Rows are one point carried round by a steady rotation, each followed by how many ticks it has turned.
The counts run from 0 to 333.
[-21  34   8   1  15  28  26  41   1  13   0  -7   0 -11   9   2  13 -10
 -22  14 -35 -15 -33  11  20 -11  -1 -12   6  23 -10   6  17  -8 -38  -2
   5   4  12  43 -24 -33 -24  11 -24  12 -14] : 3
[ 21  19  37  13 -19  45   3  14  -3   3  -8  12 -12  -9  -8  -4   4  -9
 -19   2 -45   0 -18  42 -10   2 -22  -2  43 -24  -5  17  19  14 -13  18
  -8 -28  17   1 -16 -19   7 -33  28 -25 -27] : 50
[-18  -2  46 -10  -4   8   5  10  -9  24   6  -2 -13  12  25  -2 -33  -5
 -20  32 -28   8   3  41 -13   0  -2  14  32 -10   3  -3 -18 -35 -16  38
 -11  -5  27  14 -35 -10  -7 -27  -2 -31  -3] : 310
[-18   5  16   9   6  25   8  22  17  18  20 -19 -21   9  30 -15  16   2
 -26  25 -15 -24 -15  10   1 -16 -15   8  -1   5   6  23  11  27 -44  31
  12  -4  39  31 -31 -26 -18  12   4 -12   9] : 293
[  5 -15  40   2  16  -2  33  10   0   9 -22  29 -32  15  -4  16 -20 -50
 -17  11 -24 -13   9  25 -22   2 -24   6  -3  17  -8  23  21 -19 -13  39
   0 -10   8  12 -39 -11  22 -20  17  -7   7] : 43
[  0 -21  47 -11   3  37  13  16 -17   2  11 -15 -11   7   0 -14 -31  -3
  -1   7 -44  13  25  29 -16   1  -8  28  11 -19  15   7  15 -11 -16  18
 -35  23  19 -12 -34 -12  -6  -1   7 -27 -23] : 315
[-20  18  18  11  29  24  13  28  10  13 -22  -3  -9  18   2 -25 -30  14
 -22  29 -29 -12  -8  44 -11  -8  -5  11  -8 -22   4  23   9  15 -40  22
   5 -13  24  19 -15 -11 -31  18  18  -5 -22] : 58
[ 11  25  29  15  12  19  -6  33 -14 -14  -8 -20  -5 -50   4 -19  10 -28
 -26  12  -5   5 -11  34  10  -4  -2 -27   1  -1  -5  11  28 -38 -39  23
   0  -1   5   5   2 -27 -16  -6  -1  -7 -30] : 67
[-16 -17  47 -21   0  15   1   5 -22  12  29 -12  -5  17  34 -28 -16 -11
 -20  19 -24  -6   3  24 -17 -25   4  12   5 -17  27  29  10   1 -26  22
 -22 -12  29  13 -32 -15 -10  -9   6 -21  -7] : 228
[ -3  25  15  29   9  41  23  36  17  10  -9   5   4 -21 -33   1   1  -7
 -27  -5 -36  -1 -35  16   2  10 -40 -16  -2   7 -21  11  23  14 -33  17
  18  11  27  -2  -6  -7 -27  -8   2   1 -18] : 119
[-22  16  33 -10 -21  20   8  38 -39  19   9   8  -7  -3  26  -8  -1 -35
 -26  24 -23  -4 -33  30   1  -8  11 -14  35  24   4   5  -6   0 -18  -1
  22 -11   0  16 -25 -35 -21 -33  -3 -14   4] : 222
[-21  -2  35 -16  20  20  -2  22  -8  -1  12 -25  -3   0  20 -44  -9  -3
 -22  19 -22 -14  -3  40 -12 -33   8  10 -28 -12  15  37  24  15 -43  13
 -12 -15  14  18 -12 -35 -13   7  11  -2 -27] : 145
[-19 -13  38  -4  10  13   1  26  -9  15  17  -9 -33 -11  25   4 -20 -36
 -33  42   2  -4   6   7   1   2   1   6   1  27   3   7  -1 -26 -34  36
  17  22  25  16 -35  -7 -24  -9  -1 -11  30] : 158
[ 16   8  34  10 -10  31  23  48 -21  -5  -7 -17 -22 -16  22   2  19 -55
  -9   6 -14 -20   0  25   4   3   4  -2  17  27   2  26  26  -6  -5   0
  14   4 -23   4 -12 -43  -5  -7   4 -16  -1] : 217
[-14 -25  29 -20   1  38  -1  14 -12  14  10 -34 -39 -13  19  -6 -13 -15
 -12  15 -29  -4   5  50 -15  -7  -7  21 -11  34  26   7  28  19 -19   7
   4   9   3  13 -27 -31   6 -19   3  -1   5] : 78
[ -6 -21  18   8  28   2  40  17  39  12   0 -13 -14 -11 -10  11 -21 -18
 -36  12 -21 -11  -6  14  -7  -7 -11   8 -30  -4  -4  14  26 -46 -37  36
  -9   7  27  27 -17  -4 -12   2 -25  18  -7] : 328
[ -1  20  15  19  21  33   9  33  24   6  -9   5  -9 -16 -38   3   5  -3
 -32  10 -30  -9 -33  11   7   3 -35 -18  -3  -2 -31   5  23   1 -44  25
  14   9  32  14 -10  -9 -26  -2  18   1 -16] : 120
[ -1   5  32   6  -2  19  -2  37  -5 -18  33 -38  -3 -22  14 -39  14 -11
 -15  10 -16 -12  -3  21  10 -19  -5  -1 -13  -6   2  32  29  -8 -44   8
  -9   5  16  -3   7 -43 -20   4   0 -11 -32] : 149
[-22  -9  40  -7  -7   8  34  16 -19  28  19  20  -4   3  -3   4 -31 -25
 -34  17 -31  17 -27  20 -23   1 -14  -5  17  -7   6   4 -15 -13  -8  33
   1  -8  33  -6 -23   0 -22 -49 -16 -10  -8] : 106
[-18   8  23   8  47  27  14  32   1   3 -29  -1  -7  12   7 -26 -28   0
 -23  25 -27 -10   2  36 -17 -11   2  12 -18 -32   8  39  23   3 -36  25
  -5   0  20  21 -23  -5 -22  27  13  -4 -20] : 59
[-12   1  14  11  14  14  34  35  10   8   9 -28 -25  23  26 -10   6 -13
  -8   9 -21 -28   4  13   2 -11 -18  20 -19  21  -1  39  19  18 -30  29
  19  10  13  18 -30 -41  -6  28  -6 -12   9] : 296
[ 14  -7  28   6  16  55  11  24 -10  -7 -11  -2 -14 -34 -25 -11  -6 -21
 -17 -21 -35   6 -13  28 -18  -6 -18  -4 -15  -9  24  19  52  24 -20  -2
 -14  12   4  -7 -21 -13  -7 -12  16   4 -29] : 200
[-19  17   3  17  23   8  33  31  25  21 -22   5 -14  -6 -15   9 -11 -19
 -37  21 -27 -12 -32  25  -2  -1 -24 -15 -16  18 -23   4  18 -10 -36  30
  18 -13  24  31 -15 -13 -11  -2 -11  11  -6] : 123
[-14 -23  43 -16  -1  21  22  12 -23   9  34 -24  -8  21  36 -29 -18 -16
 -17   5 -29   3   7  13 -18 -21  -5  18   1 -21  31  37   6   3 -19  24
 -18   0  15   2 -34 -25  -8   2  -1 -20  -9] : 229
[-10  27  17   6   5  47  -1  35   4  -1  -5 -19  -4 -22  -7 -10  22   6
  -9   7 -44  -4 -28  22  17  -7 -12  -4  10  17  -8   6  37  18 -39 -13
  -5  15  12  28 -18 -39 -20   9   2  -3 -23] : 0
[-10   5  22   7  16  27   5  25  17  15  13 -15 -20  15  28  -7  13 -11
 -28  26 -14 -32  -4  -5   0 -22 -13  15  -4   3  16  33  15  14 -42  35
  10   7  29  30 -42 -13 -15  23   4 -15   9] : 294
[  5  19  21   5  12  53  -4  16   6   7  -2   0  -5 -45 -19 -14  13 -12
 -30   1 -33  -6 -29  16  -1  -9 -19 -17  -6  -8   5  11  44  24 -40   6
  -8  -8  22  21  -9 -16 -25 -13  17  10 -24] : 203
[-14   5  50  -6 -26  14  11  33 -23  12  16  18  -2  -5 -13   0 -15 -33
 -19  21 -30   8 -19  30  -3   8 -15 -13  30  11 -26  -2 -16 -18 -16  17
   5  -3  24 -10  -5 -16 -24 -52   5 -21  -5] : 103
[-15   5  16   9  44  21  33  38  -2   1 -20  -7  -7   7   4 -30 -26 -12
 -17   9 -25  -3   3  30 -17  -9  -2   9 -25 -20  13  39  26   1 -29  19
  -4  -1   1  13 -18 -12 -19  30   5   5 -27] : 60
[-13   5  26  -4   8  44  31  20  12  29 -14  22  -8  11 -18  19 -27 -10
 -32  11 -59  -6 -27   9 -21   0  -5  16  20 -15   7  -1  12   5 -10   4
 -10   4  15  32 -38   5 -19  -7  -1   3  -7] : 258
[ 12 -18  34  16  -5  24  37  32  10  -2  33 -18  -1 -12 -18 -11  19 -31
 -17 -23 -30 -12   5 -11   1 -10 -35   5 -12 -18   0  32  37  -6 -26  24
 -13  20  31 -15  -6 -20 -16  -4   1 -10 -11] : 31
[-17 -20  29   5  -6  -2  43  46  18   6  20 -25 -10  40  18   1  -3 -28
 -13  23 -27 -37   6  23  -3  -5  -7  30 -10  11 -16  24   0 -16 -23  23
   6  11  10  11  -9 -35 -16  10 -12 -16   4] : 94
[  7   4  26  22  10  48   8  31  17  -4   3  -8  -9 -18 -34 -11  -1   1
 -11 -12 -39   4  -3  19  -4   6 -40   3  -1 -17 -10  19  26  20 -37  27
 -12  19  29 -12  -8 -14 -19  -4  24 -15 -32] : 116
[  3   0  34  -7 -12  40 -15  10 -22  -2  16 -13 -20 -35   6 -23  16 -21
 -19  -6 -20  -2 -18  30  -3 -20 -17 -15  -1   8  19  20  33  35 -25   9
   0  -9  15  -3 -10 -26   2 -41  19 -12 -20] : 285
[  9  -3  26  12  19  12  18  29  19  -3  -9 -27 -25 -10  33  -2   8 -36
 -30  22  -3 -38  11  25  -3 -11   0  12 -16   0  11  43  38 -13 -29  30
   7 -10   2  28 -17 -27   2  24  -5  -2   3] : 212
